A single turn carries every row of the set below to another of its rows. Some are shown first; where does it send the rows asked next?
Q_890: [ 1.73 -0.68 -0.35  1.56 -0.99  3.96  0.34  1.38 -1.00 -0.61 -3.43 -1.66
 -1.51  1.26  1.52  2.71  0.29  2.14 -2.30 -1.46 -1.04  1.71 -3.52  1.26
  1.77 -0.52 -0.41  2.25  0.00  2.66  0.89  0.68 -4.44  2.34 -0.44 -1.42]
Q_969: [ 1.65  0.77 -0.73 -0.12  3.02 -2.13 -2.64  0.92  1.94 -0.49  0.43 -2.39
 -2.16 -3.35 -0.61 -1.17 -0.25  0.34  4.36 -1.03  1.70  0.43  1.34 -4.86
 -0.69 -0.70  0.56 -0.50  1.86 -0.55 -0.65  0.05 -2.13  0.14 -0.53  3.07]
Q_421: [ 1.71  0.71 -0.27  0.18  1.84 -0.12 -3.41  2.49  0.38 -1.27 -2.27 -3.13
 -0.10 -3.01 -1.75 -0.84  2.01  0.96  2.30  0.05  3.54  0.26  4.40 -3.74
 -1.15 -0.89  2.65 -0.12 -0.55  0.28 -0.76 -0.10 -0.18  0.38 -1.54  2.00]
Q_508: [ 2.01 -0.66 -2.34 -1.33  0.51 -0.79 -1.67 -0.12  1.89  0.50  2.30 -0.16
 -1.20  2.97 -0.19  3.03  1.78 -0.90 -3.18  0.08 -1.42  0.02  3.18  1.09
  1.44  4.70  1.82 -0.29  1.77  0.38 -3.39  3.27  0.19 -0.94 -1.22 -1.38]
Q_76: [ 0.75  0.04  2.47  1.40  2.09 -1.21 -0.54 -2.14 -0.06 -4.81  3.16  1.47
  3.06  0.44 -2.20  0.05  1.45  0.28 -1.81 -0.23 -0.30  3.11 -2.11 -0.33
 -1.29  0.53  0.51 -1.61  1.27  0.93 -0.71 -1.97  2.38  1.94  0.56  1.73]
Q_305: [-0.70  1.27  0.96 -3.88 -0.59  0.02  1.51  1.72 -1.05 -1.10 -2.41 -0.60
 -0.11  0.93 -0.14 -0.76 -2.01  1.19  3.05  0.20 -0.08 -0.07 -0.83 -2.88
 -1.68 -2.03 -0.45 -0.53 -3.64  0.85  2.38  2.06  1.29 -1.54  2.26 -1.28]
Q_992: [ 0.85  2.37 -0.94 -0.89  1.06  0.67 -1.55  0.15  2.65  0.32  2.86  1.31
 -0.73  1.25 -0.61  2.98  0.58 -0.17 -3.54  0.53 -0.39 -2.57  2.74  2.10
  0.84  3.56  2.12 -2.11  2.18 -0.53 -3.71  2.87 -0.29 -0.44 -0.06 -0.79]
Q_825: [ 1.52 -1.24 -0.07  1.37 -2.02  2.01  0.91  1.45 -1.00 -0.47 -2.12 -1.39
 -1.79  2.63  0.03  4.66  1.39  1.29 -0.83  0.30 -1.33  2.52 -4.97  0.82
  2.85  0.37 -1.70  2.07  0.80  2.41  0.81  0.27 -2.75  1.64 -0.71 -0.13]
Q_788: [ 0.93 -2.25 -2.99 -1.55 -0.36  1.76 -2.60 -1.14 -0.78 -0.69  1.42  2.03
 -1.13 -2.00  3.85  0.51 -1.64 -0.95  1.73 -1.63 -0.42 -3.31  2.09 -3.97
  2.40 -0.48 -0.83  0.94 -2.86  0.18  0.43  2.74 -1.57 -0.12  0.34  2.08]
Q_923: [ 0.40 -0.45 -2.56 -0.54 -0.50  1.18 -0.88 -2.95 -0.10 -0.40 -1.01  1.28
 -2.14 -2.09  3.28  0.58  1.25 -1.21  3.05 -1.25  0.05 -1.60  3.91 -1.95
  0.34  1.03 -3.05  0.07 -3.46  2.62 -0.23  1.91 -3.70  0.41 -0.16  1.04]
Q_91: [ 2.11 -1.97 -0.68  0.98 -1.92  2.95 -0.19  2.39 -0.10  0.63 -3.14 -0.17
 -1.48  4.47 -0.26  3.87  2.50  0.73 -1.74 -1.62 -0.03  1.57 -3.71  1.73
  2.56 -0.54 -2.29 -0.41 -0.90  0.95  1.03  0.70 -2.17  0.56 -1.79  0.21]
Q_949: [ 0.26  0.17  3.19  2.09  2.36 -2.69  0.89 -2.16  0.00 -3.07  0.74  1.52
  2.02  1.87 -1.67 -0.43 -0.75 -0.36 -1.41  1.06  0.28  3.47 -1.10  0.83
 -0.99 -0.67 -0.78 -2.45  1.43  1.05 -0.67 -3.72  0.33  1.50 -0.92  1.74]
Q_237: [ 0.86  0.18  0.49  1.62  2.55 -1.82  1.29 -1.53 -0.42 -4.73  1.92  0.40
  3.61  0.21 -1.63 -0.40  1.81 -0.97 -1.75 -1.57 -0.46  2.29 -1.66 -0.55
 -1.65 -0.25  0.56 -4.25 -0.80  1.49  1.64 -2.14  1.80  1.48  0.71  0.83]
Q_461: [ 1.40  1.44 -1.58 -1.35  1.32 -1.05 -0.69  0.34  2.02 -0.32  1.19  0.31
 -2.34  1.78 -0.55  3.13  0.13 -0.76 -1.94 -0.12 -0.20  1.90  5.94  0.92
  1.82  3.77  1.73 -0.96  2.09 -0.05 -1.36  4.39  0.19 -0.78 -1.17 -1.64]
Q_445: [ 0.13 -0.25 -0.21 -2.52  1.42 -1.11  0.27  1.72 -0.87  1.67 -1.33 -0.34
  0.31  2.23 -0.17  0.12 -0.47  1.82  3.87 -1.41 -0.30  0.01 -0.60 -5.78
  1.27 -3.82  0.02 -0.19 -1.91  3.24  1.84  0.15  0.91 -2.67  0.96 -0.53]

Q_91 turns into Q_949
Q_421 turns into Q_923
Now these:
Q_76 turns into Q_508
Q_445 turns into Q_969
Q_890 turns into Q_237

A single turn carries every row of the set below to another of its rows. Some are shown first; where does it send the rows asked next?
Q_701: [ 0.25  2.54  2.60  1.77 -1.53  3.63  2.56 -0.74 -1.31  1.84  2.03  0.70
 -2.00  0.49 -1.52  4.32 -2.05  4.42  3.47 -5.64 -1.29 -0.35 -0.97 -0.83
  2.32 -4.24]
Q_953: [-2.36  1.97  1.85  1.77 -1.93  0.57  1.04  1.14  1.67  2.69 -2.22  2.01
 -1.05  1.24 -2.19  1.81 -1.04  1.31  6.20 -0.96  0.30  1.08  1.43 -2.84
  1.86 -5.69]
Q_777: [-0.06 -3.70  0.48  1.80  1.64  1.48  1.52  0.76  2.64  1.57  1.14  1.42
  0.39 -0.56  0.86  1.20  2.10 -2.13  0.02 -3.22  0.36  0.43 -0.25 -4.33
 -1.24  1.42]
Q_392: [ 0.58  1.62  2.44  2.15 -0.84 -1.20  1.99 -0.22  1.56 -2.57  1.40 -1.48
 -1.63 -1.78 -2.71  3.44  0.56  1.00  1.31 -4.55  0.63  2.05  2.28 -1.38
  3.46 -0.78]
Q_295: [ 0.00  0.32  0.76  1.66  0.59  1.27  1.71 -1.56  0.92  0.56  1.19 -6.15
 -1.84  0.82 -0.58  0.81 -0.26  1.63  1.68 -2.53  0.28 -2.12  2.42 -2.50
  2.96 -1.94]
Q_569: [-1.53 -0.71 -0.25  3.92  2.88  3.22  1.89 -2.87 -2.53  0.73  0.34  1.87
 -2.52 -1.45 -2.84  0.10  1.02  3.90  0.16 -1.26 -0.03  2.84 -1.13 -0.99
  3.07 -0.50]
Q_113: [-1.80  5.06  1.26 -0.55  2.80  1.87 -0.21 -1.04 -0.05 -2.82  1.17  2.95
  0.60 -0.04  0.30  2.28 -0.77  4.04 -2.47 -4.43  1.14  0.19 -1.05  0.19
  0.60 -2.71]
Q_504: [ 1.78 -1.88  0.30  3.22  1.30  2.87  0.45  0.23 -2.65  1.07  1.15  2.18
 -3.30  0.55 -1.95  3.32 -1.17  0.31  3.93 -0.82  3.76 -0.94 -1.15 -0.91
 -1.83 -0.07]
Q_573: [ 2.23 -2.18  0.26  1.43  2.65  1.87 -0.39  0.87 -0.56 -0.29  1.79  1.00
  0.98  1.99  0.34 -1.15 -0.50 -0.21 -0.77 -0.82  2.45  0.55  0.35 -3.28
 -2.90 -0.35]
Q_200: [ 0.26  0.89  0.55  1.84  1.41  1.62 -1.70 -0.49 -2.58  0.51 -4.13 -1.05
  0.86  0.64 -0.81  1.23 -2.05  0.75  2.52 -2.35  0.34 -1.02  2.93 -4.98
  3.65 -0.39]
Q_909: [-3.10  3.09 -3.22  2.76 -0.88  1.88  0.14  1.93 -0.33 -1.71  2.74  1.14
  0.19 -0.50 -2.78 -0.04 -0.34  0.95  4.51 -3.70  1.98 -0.64  0.43 -4.06
  1.53  0.05]
Q_173: [ 0.27  2.21  0.45  1.60  1.98  3.43 -2.55  1.36 -2.60  2.48  1.40  0.11
  0.43  1.95 -3.05 -0.35  1.80  3.85 -0.78  0.40 -1.52 -1.03  0.96 -0.07
  2.77 -4.73]
Q_348: [-1.71  2.35  1.88  1.65 -1.77  1.08 -1.53  0.87  4.80 -0.37  1.83  0.37
  1.31  0.10 -0.98  1.78 -1.95  0.82  4.06 -4.28  0.55  2.70  2.20  0.54
  2.75 -3.88]
Q_880: [ 0.88 -0.65  1.02  2.61  0.87  1.27 -1.57  1.98  1.04  1.00  1.42  0.43
 -0.35 -0.53 -0.20  0.20 -1.64  1.49  2.15 -2.17 -0.77 -6.02  1.69 -1.96
 -3.41 -1.58]
Q_267: [-3.51  4.28  1.77  2.38 -0.05  2.45  1.96 -1.77 -0.20 -0.80  2.17  0.90
 -2.69 -3.71  0.30  2.27  0.71  1.91 -1.03 -2.11 -1.06  1.71  0.26  0.10
  2.12  0.50]
Q_424: [-1.22  5.78  1.29  1.85  0.53  1.19  0.29  2.54  3.33  1.80  1.02  2.81
  1.60 -0.15  0.92  0.77 -3.29  2.48  2.26 -2.03  1.27 -0.44  1.67 -6.40
  1.48 -2.60]
Q_584: [-0.40  2.04  3.48  5.77 -1.20 -0.17  0.32 -1.65  0.33  0.91  1.67 -0.50
 -3.23 -0.24 -2.28  0.90  2.59  4.97  2.56 -2.74 -0.69  0.50 -1.44 -2.45
  2.83 -3.41]
Q_410: [ 0.20  1.54 -1.52  0.50 -0.22  2.52 -1.10  2.19  0.78 -0.83  1.80 -1.57
 -3.46  0.32  0.43  1.40 -1.57  1.78  5.61 -4.07  3.10  1.01 -0.28 -2.34
  4.22 -3.74]
Q_964: [ 0.90  2.02  0.64  2.23  1.11  5.15  0.09  0.13 -4.26  1.44 -0.86  0.06
 -0.95 -0.69 -1.40  0.83  0.34  0.24  1.31  0.57 -0.01 -1.20  0.03 -2.56
  5.91 -3.21]
Q_109: [ 0.38 -0.91  4.67  3.26 -0.42  1.44 -0.23 -1.62 -1.42  4.95  0.99  1.99
 -1.26  0.93  2.55  0.22 -0.87  1.13  0.80 -0.70  0.22 -1.50 -0.13  0.11
 -2.06 -3.35]
Q_169: [-2.78  0.61 -0.25  1.02  1.61 -1.00 -0.79  0.75 -1.28  1.94  0.93  4.78
  0.21 -2.24 -0.66  1.22 -2.76  4.21 -2.40 -3.55  3.16  2.87 -1.56 -2.22
  2.51 -3.07]
Q_689: [ 0.18  0.31  0.96  1.66  1.24  1.41  1.22  0.76 -0.28  0.57  2.22  3.67
 -0.51  1.42 -0.21  2.71  0.85  0.34  1.26 -3.23  1.01 -7.42 -0.91 -1.77
 -0.43 -0.97]
Q_873: [-3.32  0.38  0.12  1.83  0.61  1.36 -2.78  0.47 -0.47  6.10 -3.29 -1.07
  1.61 -1.29 -1.40  2.95 -1.77  1.62  1.73 -1.99  0.84  1.57  2.32 -2.55
  0.68 -2.53]
Q_423: [-0.80 -0.69  0.61  1.60  0.84  3.89  1.36  0.01 -0.22  3.29  4.11  4.10
 -0.89  3.82 -0.36  2.40  1.28  0.12  3.33 -1.63  2.88 -1.16 -1.46  0.83
 -0.61 -0.84]
Q_57: [-1.37  5.17  1.02  2.06  1.64  2.22  0.06  0.52  3.32  0.26  1.87  3.04
  2.74 -0.93 -1.19  3.08 -0.14  0.82  1.23 -3.08  5.14  1.80 -1.69 -1.01
  1.78 -4.52]
Q_357: [-1.47  1.78 -3.64  0.21  3.81  0.28 -2.72  2.37  1.86  1.43  0.75  2.45
  0.28  0.65 -1.81  0.99 -1.09  0.14  0.80 -1.28  5.45  0.26  0.96 -2.30
  2.17 -3.00]
Q_143: [ 1.22  2.96  0.72  4.28  2.54  1.18 -1.57 -2.38  0.65  3.12  4.78 -1.43
 -0.67  0.62  0.48  1.07  1.62  2.95 -1.79 -5.33  2.41  0.28  0.08 -0.80
  2.39 -0.14]
Q_792: [-2.09 -2.99  0.26  0.94 -0.11  3.04  0.55  1.41  0.10  0.25 -0.53  4.78
 -1.84 -2.03  0.57  1.95 -0.53 -0.59  1.79 -3.46 -2.38 -2.78 -1.50 -2.05
 -0.17 -0.75]
Q_585: [-1.80  1.48  1.03  2.02  1.57  2.96 -0.63 -2.10  1.16  0.43  4.77 -1.89
 -1.64  1.11 -1.18  2.69 -2.56  3.28 -3.63 -1.05 -0.64  2.22 -1.40 -2.94
  1.26 -0.43]
Q_714: [-0.68  2.71  2.36  1.13  3.84  2.55 -0.56 -0.50  1.55  3.18  0.05  2.95
  0.18  0.07  0.22  2.42 -2.47  3.53 -4.27 -1.07 -1.97 -1.34 -0.19 -2.23
  1.27 -4.59]
Q_855: [-1.06  1.69  0.72  2.12  0.95  2.33 -2.29 -0.16  0.37  0.94  1.04  5.06
 -0.77  1.18 -0.67  2.33 -0.88  1.03 -0.85 -2.49 -0.67  6.97 -1.92 -2.93
  1.25 -1.36]
Q_824: [-0.06 -2.84  1.05  2.14 -0.20  3.01  1.04  3.09 -0.60  2.70 -0.49  3.78
 -0.63 -3.36 -0.62  0.47 -0.98 -0.39  2.01 -0.78  0.47  0.53 -1.98 -2.25
 -2.12 -4.10]
Q_430: [ 0.76 -3.42  3.38  0.88  0.23  0.21  1.26 -0.14  1.69  4.04  1.49  2.40
  0.56  3.28  1.23  1.18  1.74  0.94  0.90 -4.42  0.29  0.82  0.18 -0.32
 -1.47 -2.62]
Q_497: [-0.17  1.29 -0.82  1.10  2.69  1.87 -1.42  2.24 -0.63  4.51  0.04 -0.72
  1.33  1.48 -5.20  4.10  0.96  3.15 -0.65 -0.18  1.49  2.15  0.69 -2.34
 -0.48 -3.38]
Q_287: [-1.49  2.88  1.18 -0.01 -1.23 -1.50 -1.05  2.33  1.52  1.47  0.56  0.61
  0.82 -1.59  0.78  1.91 -1.59 -0.52 -2.12 -4.64 -0.07 -1.07 -0.63 -4.84
  1.55 -5.54]

Q_792 turns into Q_430
Q_113 turns into Q_392
Q_200 turns into Q_497
Now these:
Q_855 turns into Q_701
Q_109 turns into Q_880
Q_410 turns into Q_169
Q_569 turns into Q_953

